Rotation paths and how fast each direction turns (degrees each step)
Each turn is a multiple of 5 degrees from 10 to 175, or 0.
Each row of a path follows its step; steps can be skipped.
path 1
step 0: [ -2 -23  35 -16  -6  -2 -22  26  20  29 -26  10 -37  14 -14 -33  36  15
 -28  -2  58 -40 -32   2  -3   3  64  18 -10  33  -5   1 -24   5  10 -29
  11  21  60  34  19  28 -47 -86 -25  -2   3  30  12 -28   6  23   3   8]
step 1: [-26  46 -49  11   2  42  52  10  18   7 -51 -31   0  57  -8 -18  25 -24
   1  -8  -8  -9  39 -19 -21 -24  23  -7  -1  13 -37  23  34  50  -2 -28
  17 -18  -3   4 -26 -30  12  46  41 -60   2  27 -29 -31  14 -10 -33 -18]
step 2: [  2 -13  27   9 -28  22  31  25  34  -3  45 -31   2  11  21  28  15  60
 -20  31  19  22  47 -23   0  -7  37   3  -7  16  37  -9  37 -42  41  25
   5 -43 -28  32 -24  62  54  -3 -20  47 -17  -8 -18   7 -14  27  27 -20]
step 3: [-27  55   2  17  29  31  11 -44 -20 -17   2 -16  28  21  -7   7 -17  10
  29  67  62 -44 -35  12  -7   7 -42  51   4  20 -33  27  -1 -34 -23 -19
  38  18   3 -15  19 -41  -8 -29 -10  41   1 -55  -2   4  -9   8 -25 -25]
step 4: [  0  18 -27 -60  37 -36  11  35  19 -20 -34  33 -15  18  22 -29 -63 -26
 -33  18  -7 -12  26  52   8  32  34  -8 -16 -14  44 -24  -3  -9  -2   5
   7  17  -8  41  -9  -6  23  30 -52 -14 -45  -5  -7  54  -1 -51 -22  -7]
step 5: [ 25 -26  30  41  13   7 -51  54   6   6  10  38  -3  34 -64  11 -12 -21
  39 -68  -6 -34 -18  -2 -24 -20   8  23  23   2 -22  14  20 -26 -24   4
   9  25 -29 -39 -43  41  16   0  -2  21 -24 -33 -60  -8  25  -7  23   3]
step 6: [-18  -7  44  23 -14 -21 -22 -14  67   0 -49 -52 -13  -9  39 -22 -11 -10
 -10  40 -33  -2 -20 -12 -48   4   5  13  42 -16   5  28 -20  53  35 -40
   5  64  18  15  19   8 -14   2  14  -2  19 -10  19  32  11   5  60 -36]
step 7: [-30  23  14 -43   0   5  29  -6  36  37 -41   8  36  33  -5   8  36 -26
 -12 -29  -5  -6  -9  24  24 -50 -74 -36  53  16 -42 -12  -8  16  16  23
 -24 -56 -50  16 -17  20   5  22 -29  30   8  30  -4  25 -28   3 -19  15]
step 8: [ -3 -37  54  18  53 -23 -34   8 -10  36  20 -21   5  11   1  46  44  36
  -9  32  14 -38  34  -5 -21  -9 -16  24 -22 -17  67 -58  20 -10   5  -8
  32  -2   4 -14 -14 -10 -39  48  -9   2 -23   6  44  -6  28  51 -23  18]
step 9: [-16  29 -45 -36  15 -46 -10   2  -4   4 -10   3   6  -3  -9 -30  29  -7
  30  21  64 -25  -7  15  41  45 -34  18  25  18  14  33  11  45  39  14
 -18  -9  32 -11 -15 -34  23  -3  37   5 -39 -30   0 -65   8 -35  58  10]
step 10: [ 60  27  18  25 -15 -39  26  24 -19  46  13 -47  -2 -22  33 -11 -16   0
 -45  -9 -10  27  15  -9  32  -1   0  32 -18 -23 -35  -2 -19  17 -15  38
 -21  32 -13   8 -23  29   6  23  20 -10 -86  -2 -39  30 -11 -16 -63  -9]
step 11: [-18 -53  27  17   0  42  32  13 -43  -3   9  -4   4 -27   1   7 -33  57
  37 -28 -20 -28  53  28 -12  24 -31  -2  21  27 -51   1   7 -27  -6  15
 -23  43 -14   2 -14  12 -20  24   9  12  33 -62  45 -11  -7 -35  53  12]
[  4  -3   9   1  12  10 -12   4   0  -5   0 -20  -5  -7  -2  -4   4   3
   1  -3 -14   6   1  -4  -3   7 -12  -2  -5  -7  11   4  17 -12  -2  -4
  -2  -8   6   2 -19  -1 -10  -8 -14   6   6  -5  -9 -14  -5 -11   2   3]  120
[ -2   3   4 -12  -5   2   2  -6  -2  -4  23 -17   2   8 -11   1  -4  13
   7  -4  -5  -8   2  13   5 -17   2   6   6  -1   8   3   3  15  -5  -9
  -1   8   1   5  14  -7 -13  -4  -4  -6   3  -1   0  -1  17 -11   4  -8]  135
[  4  -1 -14   4   0  -3   2   2 -10   3   4 -16 -10  -3  -1   4  -2  -8
  -5  -6   4  -8  -9  -1 -12   0   0   7   4   5  -7  -4  -1 -11   9   7
   1   6 -12 -12   9   7 -12  -5  -8  20  -8  24  -4  -8   7   3  -8  -5]  145
[ -8   6   5  -8   6 -11  12  -1   7 -10  -1   5  -3  -8   9   4  11  12
  -8  -2  -6  11   8  -7  -3   5  12   5   8  10   9 -21  -8   5  -3   3
   7  14   8   0   3  10  -6 -10  -2  12   2  -2 -12   2   3  -7   3  15]  175
[  9   0  -7  -3   9  -9   4  -7   5   0 -11  -4  -6   5 -15   7  19  -6
   0  -6  -8  -4 -12   6   0  -5  -3  -3   2  -6  12   3  -8   6   5  -5
 -17  -1   6   3  -7  11 -11   3   2  -3  10   2   1   8   3  26   8   7]  45
path 2
step 0: [-25 -42 -44  13  30 -49  40  23 -11   5  12  16 -16  15 -28  17 -27   3
   7   2  -9  27 -24 -26  20  17  -9 -40 -17  23  47 -31   9  -6 -31 -11
  -3 -39  24  56  17  -8   9  -4  15 -41 -38   4  15 -77 -55 -18  15 -19]
step 1: [-13 -27 -28 -11  49  -6   6 -37 -39 -30  37  28  20  34 -35  17 -35  -1
  41  15 -29  10  38   8  33  26   6  29 -14 -14  15 -37  15 -25 -10 -35
 -24  10 -16  42  31   2  26  12  -7  -7 -44  41 -44  17 -15  32  68   4]
step 2: [-17 -28  13 -13  27 -14  22  -8  67 -24  44 -18 -30  15  -7  45  -5 -14
  54 -12  -9 -20  24  17 -17 -29 -19   2  14 -37  22 -25 -15  -3  47   3
 -11 -43 -35   1  -7 -12   4  -8  27  16 -29 -19 -56 -51 -41  32  54  -9]
step 3: [ -35  -11   31    8   39   14   51  -41    5  -14   16    3   -2   13
   10   16   32  -12    8  -21  -11  -25   20   26  -15   -1 -106    9
  -45   -5   -9  -26  -19  -57  -25   -3  -32  -29   -5  -24   10   -4
   26   30   20  -46  -14    3   -9  -29   29  -24   27   -5]
step 4: [  9  -1  -9  32   7 -54  46 -21  24  16  12   9  -1  18 -32  -2  -3  13
   6 -26 -40  24  12  42 -24   5 -72 -12  20 -13  42 -38   4 -29  -1 -66
  26   1 -10 -21  56 -51 -25 -24 -17  -5  -9   9  44 -38 -22 -16   3  12]
step 5: [-41 -19 -39  22  42 -29  40  33 -24  -8  45 -14  20  22  -5  -4 -11   2
  23 -48 -30   5  15  16 -26   5  15  13 -30  50  51   7  17 -28 -23 -51
 -25  -2 -22 -15  18 -29  18  24 -25  23  52  41 -18 -36  10  16  23 -36]
step 6: [ 34 -40 -46 -16  57 -41  -8  46  -9  -3  -9  44 -30  24 -38  24  26 -22
  32 -19  15 -18   7  54  12  -9  -8 -19 -24  22  28 -28  35  21 -10  -9
 -11 -34 -22  23  20 -55   9   6  43   6 -30 -15 -13 -34  22  27  26 -26]
step 7: [-18 -48 -26 -27   9 -25  31   4 -21 -13  17 -12  -3 -12   1   7 -41 -35
   9  26 -32 -38  48  72   7  54 -42 -13 -43 -18  -7 -28  20  -3   8  26
 -24   5  34  28  25  -3   2   0 -20 -37   7 -14 -40 -48   5  28  48   6]
step 8: [-19  13   0  11  21 -51  58 -38  11  26  70  14 -44 -24   1  20 -23  -5
 -15  13 -41 -22  29  30  -3 -38 -43 -16  15  -4  22 -21  -2  39 -24   4
 -20   7 -50  52  27  -3   6  12  30 -13 -27  20 -33 -30 -31 -18  15  20]
step 9: [-29 -14 -26  -8  36  -5   1 -23  22 -24  40 -12  43   4 -12  39 -19 -16
  28 -58 -59  -2  51  28  -7 -18 -56  49 -11 -11 -21  35  30  -2 -33 -25
 -36 -45  -2  -7   1 -26   7  -7   7  -9 -29  50  -5 -14 -21 -28 -14  20]
step 10: [-18  31  25 -24  62 -37 -15  26  32 -12  75  13  16 -17 -21   0  -7   0
   9 -22  -6   0  23  34  13 -25 -23  15 -11 -11   6 -41  -8  -3 -31 -62
  36 -52  -7 -42  26 -42 -33  15  -3 -15  -4 -43  -1 -41  20  17  10 -16]
step 11: [ -2 -18 -11   9   4  10  58  49   2 -13  24 -10  -5   2 -15  -7 -15 -24
 -11 -32  39  41  42  33  -7  24 -29   7 -44  16  -4  27  13 -41 -49 -20
  -8 -12 -34  12  57 -52  37  10  -3 -40  26 -53  -4 -43 -27   5  25  -4]
[-16  -5  -8   2  -3  -4 -10  -8  -9 -10  -2   7   5   7  14  -6  -1   4
  -6  14 -11  20   1   0  -4  -8 -10 -10   6   5   0  -3  -7  -2  -1  16
  13   2  -8   9   9 -17   3   2  -5  -3  10   2  -2   5 -11  -2  -4   1]  95
[ -1   8  12   1  -6   5  -1   8  -4 -12   0   6  15  -6 -16   0  -1   1
  -3  -7   5   0  15   9 -12   5  -7  -5  -2  -3  12 -12  -8   3  -2   9
  -6  -4  -9  -5 -13   6 -12   3  -3   3  -6   1  -4  13 -18 -14  -3 -12]  55
[-10 -11   4  -2   5   4  -4 -11   4   8  -8 -11  -3  10  -4  13  13   2
  10  -1   1   9 -11   5 -17  12   1  -3   5   1  12 -19  -7  -1  11  -6
   1   5   6   2   9  12  15   7   1   4  -3   9   3   1   2  -4   5 -13]  20
[ -8  -5  -4  -6 -10   5  11   1   4   5   8  -6 -13 -10   7   1   2   1
 -15  -1   0   1  -5 -18  -2  -7   6   5  -1  12  16 -11  -2   5 -11   2
 -14  -5  -5  -9  -4  -5  13   4   5   6  10 -15 -16  -4  -3 -10  -1  -4]  130
[  3  -1 -16 -16  -7  -6   9 -10 -13   5   4   2   1   3  -2  13  10   4
 -10  -2   1  -5   9   4  13  -8  12  -8  -3 -19   5  -1  -1  -2   6  11
   1 -13   9   8  -1  11   4  17  -2   3   2   5   3   2 -11  10  -4   2]  55
[  8  -4  -5   4   2  -4   2  -7  -9  -4 -12   5 -20   4   5 -11  -3  11
  11  -7  -1  -2   2  -9   3  -6  -8   1  -6  -1  13  -6  -8 -23  13  -4
  -4   7   6  -4 -19  -6 -12   1   7   0   3  10  -8  -4  -3   0   9   2]  20
path 3
step 0: [  7  49  10 -11 -14 -16  16   3 -27  21 -18   7  31 -46 -37 -25 -36 -37
  16  -2  -8  10 -16  12 -63 -27   3 -42  36  -9 -70   4 -16  25  31   2
 -20  11  34   3 -24 -46  11  24  24 -44  -4 -28 -35  13 -18   5 -11  25]
step 1: [ -3   1 -77 -21  33  51  37 -17 -16   3 -15 -18  26  38  -3  29   8  14
  -5  39  26   2  -6 -15 -20  15  -8  11  49  24 -51  -3 -12  -8  28 -45
   6 -32  35  20  -1 -34 -18  17  27  56  -1 -16 -32  -1  16  -6 -24 -26]
step 2: [ 26  29   7 -32  31 -38 -24   4   1   3  71  24 -37  47 -11  -3  33  28
   2  12  15 -24 -17 -16  -4 -35   3  36  28  57  17 -21  -8 -21  -4   8
  12   5  27   6 -39 -15  57  22  -4  20 -34 -35 -30 -11 -13 -34  20 -21]
step 3: [-37 -32 -26  12  24  -3 -22   7 -16   8  12   5  15 -63   3   9 -15  18
   7   4  45 -12   5 -35   6 -13  -9 -49   3  33  -1 -33   5 -17  42  51
 -52  55  29 -36 -15  47  40  -3  -4  34   0 -12   6  -1   8 -43  31  11]
step 4: [ -2 -14 -29   3 -30 -33  11  -6   9   9  -1  -6   6  19 -12  -1 -14 -41
 -26  24  32  75 -11 -18   3  33  38 -61 -24  19 -41  15 -18   5 -27  10
 -11  -8 -13  18  -8  33  31  25 -22  13 -13 -48 -24   0  38  44  62  16]
step 5: [ 14  53 -15  11  -4  20  18  13   4  17  11  -7  22 -25 -24   3  62   1
  24   1  -7   9  32   3 -16 -23  10 -28 -76  -2 -11  -4 -16 -42 -50  10
 -26   1 -17  11  -6 -11 -13  12  -4  63 -14  -9 -20 -23  17  30 -20 -79]
step 6: [ -4 -15  -4 -51 -12 -16  19 -35  27  20  35  39  -8  -1  -7 -13 -23 -32
  -4   9 -15  23  16 -11 -28 -35 -38  27 -42 -23 -13  -8  -5 -29   7  12
 -73   4   7   0 -15 -16   8  -2  42 -24 -28 -37  25 -73 -32  -9 -44   2]
step 7: [-49   6 -19   4  -9  22   6  49 -10  -3  13 -28 -27  30 -20  51  -5  20
 -58  12  14  -6  32 -69 -37  -4 -22 -11  16 -47 -28 -10  -7 -28  31 -18
 -21  24  12  -2  34 -15   7  14 -15 -41  39   2 -22 -57  -1   1   9   6]
step 8: [-45  35 -14  17 -28 -10   7  28  12  12   1 -25   5  38 -20  62  26 -30
  23   8  -8 -15   1  19  26  23 -35  49  27  -6  -9 -28 -28   5  -8  -9
 -26  29  -7  21 -59  -3   4 -15 -38 -13 -63 -20 -44  14 -19  12  47   7]
step 9: [-50  -5  -4  13  27  -6 -27  26   4  12 -25  27   6  32  -2  -3  26 -30
  26  13  63   0  23  35  51  -5  10 -35  13  15  -1  17 -37  10 -11  57
 -37  12   6   4 -10  -6   6  17  27  -2 -16  57 -35 -17 -27 -38 -52 -29]
step 10: [-20 -57 -17 -20 -21 -45  26  18  12 -26  -6  73  -1  -6  22  -7 -24 -19
   5   4   9  -3  44 -56  18  15 -28 -25   7  33 -26  20 -25 -42 -33  15
  28 -26   9 -17  15 -46   5  18 -37 -11 -53  12  11   7  36  -7  -6   2]
step 11: [ 13  12  -1 -29  10 -13  11  71 -29 -53  46  10  12 -43 -26  41 -13 -18
  28 -15   0  11 -29  -6 -13  10 -39 -33  -9  13  -7 -33  -3 -17 -49  28
  -2  19  27  62   1 -20 -18  17  -5 -27  52   6  10  16  17  36   9 -28]
[ -9   3  -8   1   7 -10   7   2   2  10   2   7  13   0   9  -5  -2  19
   3  -3   0   9 -20   9  -1   1   1  -7  -7 -17 -11  12  -5  -1   1   4
   6   4  -7   3  11   5  -6  -8  -9   0 -10   4 -13   4 -17  -8  10  -2]  80
[ -3  -7   5  -5   3   9  10  -3 -14   9  -5  13   3 -11   4  -2  -4 -10
   4   0   1  -3   1  16  11  -8  -4  -7   5  -1   0  -1 -10   2   1  -2
 -19   6  -5   8   0  10  -1  -2  21   4  13  -5   0  -5  -8 -12  -1  20]  125
[-16   5   4   1  -4  -3  -8  -4   5   8  -7   9   8  -1  -6  13  -5  -7
   6  -3  15 -10  -1  10   5  -6 -17   8  14  -5  -3  -3  -3   3  -6  -6
   8  -3  -8  -5  14 -17   2  13  -9  -7   3   8   3   0  -9  13  -9   4]  35
[  6   1 -10   2   3   3  -8  -7  -2  12   8   0  -3  16  -5  16  15  -1
  13   8   0   8   7  22  -8   1  -1   1 -10   8   7  19   5  -4  -7  -1
   6  -2  -2   0 -12  -3  -2  -6  -4  10   4   4  -2   1   0 -10 -14   8]  100
[ -5   8  -5   2  23  -2   0   0  13   6  13  -8  -5   3  10  -3  -1  10
  -3   7 -17   6  11   4   1  -1 -17  10   5  -6  -8  -9   3  12  -8 -12
  -4   1  17  -6   4  -4   6   0   8  -3  12  -1  -7   0   3  -2   3   4]  65
[ -6   4  -1  12  -4  -3   3   0   4   3 -19  -4  12   3  11 -12   6  -7
   4 -13 -10  12  11  14  -1  -3  14 -11   4   9  -5  -5   5   5  -3   1
 -10 -18   0  -1   2 -12  -6  11   3   1 -13  -1 -12   0   9  -1  -7  -3]  80
path 4
step 0: [ -8 -13   0  49  35 -12  30  19  32 -18  26  72 -29   4  15 -37   3  29
  -9 -33  11 -12  -3   9   4  30 -27 -42  -3  17  67  -4  22  -9 -12  53
  38  11  -5 -90  -9 -18  18 -12 -35  -8  18 -40  11   2  37 -13  -6 -14]
step 1: [-72 -15  21   4   1 -48   5  18  30   8  38  21  -6  -8  18 -11  -3 -68
  35 -64  -2   3  19  15 -24 -10   2  -9  -9 -24   6  14  -3 -29  21  38
  26  13   9 -79  45 -19  19 -44  18  14 -26 -40   2  21 -42  18  13   1]
step 2: [-54 -29 -11  -5  28  21 -62   6 -19  -6  22  20 -60 -35  18 -21   2 -18
  25 -40  -6 -32 -24  24   7   1 -31 -36 -26  19 -38  -6   2 -26 -43   8
 -28  46   0 -60  -6  16  44 -24  -2  36   7  22  44   1 -38 -42  -4  11]
step 3: [ 14 -19  17  35   5 -18 -13  -3  32 -24  14   2 -49  41  21 -26 -24  22
  11 -53  14 -32 -51  58  33 -29   1 -26 -29  57  44  33  20  20   6  41
 -23  32  -1 -48 -41 -23  14 -14  -6   7  38 -33 -11  18 -42  -2   3   1]
step 4: [  6 -36  -1  62  27 -16 -22  -8   1  43   2  36   5 -26  31   7  10 -28
   5 -15 -27 -29  36  56   3 -16  43 -17  30  11  -6  29 -12  -5  35  48
  28  35  -9 -27  23  -3  36 -42 -17  52  25 -38 -26  21 -66  29   3  10]
step 5: [-37 -53 -17  37  14 -21 -36 -14 -36  13  15  74 -48 -34  -8   2   2  25
 -14 -21 -19 -13 -23  12  30   9 -21 -20   6  48 -16  -4   8 -68 -27   5
  31  10 -28 -42   3 -13  54 -58 -16 -19  13 -28 -15 -18  30   9 -22  13]
step 6: [-15  11  23 -16   9 -43 -38   6  27 -21  26 -17 -38  24  26  31 -32 -29
   2 -34  -2   4 -12  29 -18   3 -26  12 -25  79  11   2  10 -34  17  21
  24  28 -26 -29   0 -69  50 -45  18 -47 -10 -59 -12  11 -40   9   6  -6]
step 7: [ 20 -45  -1   8  54  54 -50  10 -13  14  42  -1   0 -32  43  12 -23 -47
  16   3 -32 -27  20  53 -45  15 -13 -33  14  39   9 -17 -24   5 -36  43
  -2  22  -3 -32  20 -30  46   2 -29 -11  17 -10  18 -14 -59   0  21   3]
step 8: [ -8 -73 -14  15  24 -28   2  -3  28  18  44  21 -24   3  11 -17  -5  31
  13 -20 -32 -16 -43  42  22   0   6 -30  37  18  32   8 -25 -15 -30  33
 -44 -10   1 -72 -29   9  41   3 -31 -72   7 -34 -25 -12  15  17  21  -7]
step 9: [-26 -16 -15  -2 -17 -58   0  14  66  39  16 -21 -24 -15  22   6  34  15
  13 -13 -21 -13  29  30 -29   1  10  20  19  27 -31  14 -23 -46   1  26
  -8 -11 -17 -44   2 -26  64  -9  -7  13 -20 -68 -24  49 -70  -9  -3 -10]
step 10: [-48 -67  -9  38   9  51 -14  -1   1  22  -7  24 -52 -26   3 -25   7   7
  20   6 -10 -33  13  34 -16   1 -48 -12 -49  72 -36 -23  -3 -35 -55  11
  26 -31 -27 -16   0 -25  28  22 -29  10  -8 -10   0   2 -52   9  -4 -16]
step 11: [-40 -10  21  35  61 -11  30   0  52 -15  -9  22 -30  36   4  -3   1 -11
   6 -10   7 -31 -12  55  30   8 -16  -8 -16  55  11 -14  19  20   6  11
   6  24 -25 -36 -37   1  36  -4 -10 -72 -12 -25 -26  -8 -34  36  39 -66]
[ -1   8 -12  10  12 -18   3   4  -5  11   1 -10  -1   4 -16  -2   8  -4
 -14 -17   5   1   1   4 -11   3 -13 -10   6   7   0  12   1   3   5   8
   0  -8   7   8  -6  -5  -2   6  13 -12  11   6   1   3  -3  -9  -5  -3]  130
[  1   1  -3  20  11  15   2  -4   5  -8   2  -2  -4   9   8  -7 -13   3
 -17   7   6  -6  15   9  -1  -6  -2   2   1 -17   1   0  -4   3  10   9
 -14   9   3   0   9  -9  -5   6  -4  -4   8  -4 -11 -13   5   0   2  -9]  95
[ -4  -9  -8   5  14  -3 -12 -12   1   4  -1  13  -4   7  -6   1  -5  -7
   6   2 -11  17  16  -1  12  -4   4  -7  -6  -7  -9 -12   0  -7  -5  -4
   0 -10  14   2  -9   3  -1  -1   2  -6   5  20   1  -2  -6   3  16   9]  125
[  2   7 -11   3  -9  15 -20   2   0   2   1   3   9 -24   8   2   4   8
  -6   2  11   1  11   1  -5  15  -1 -13   4   1  -5   1  -3  -3  -1  -6
   1  -2   9   4   4   8   6  -8  -5   7   8   4   8   5  -6 -10   5 -19]  140
[-10 -11  -1  -7  -8   1  -1  -2  -4   8  -2  17  -3   3   4  -9   4   0
 -10  -5  10   5   3   5 -12  -2   4   4   4   0   5 -16  -5  -3  13   2
   6   0  -7  10  -7  -3  11  14  11  11   2  -9  -7  14  18  -6  16   5]  80
[ -5   2   4  -1  12  -5 -10   3 -17  18  11  15  -3  -7  12  -6   5   0
   5  22  -1 -10   0  -7 -13 -11  -9   8  -4  -1   2   4  -7   2  -2   8
   0   5  -1   6   6   6  -5   7  -1   1  -5  15  -4   0  -8  -5 -13   5]  135
[ -3  -5 -13   4  -9   1  -4  -2  11  16  -3  -6  -7  10   8 -13   0   4
   8   0   8  -9  -5   7   6  -8   3  -3  12   0  -5  11  -3   1  -1 -16
 -15 -10   5   5 -12   6  -4   5   0  18  -3 -10   0 -10 -13  -2  -5  12]  60
[ 19   7  -3  -1  -7   1 -10   3  -3   8   3   1 -12   0   5  -2 -10 -19
  -5   8 -16  12  -2  -9 -10   1  -9   5  17  12   1  -1   1   0  10  -8
  -6  -4   6   1  -3  -5   6  -9 -12  -4  10  -6   0  -3  15  13  -4   2]  40
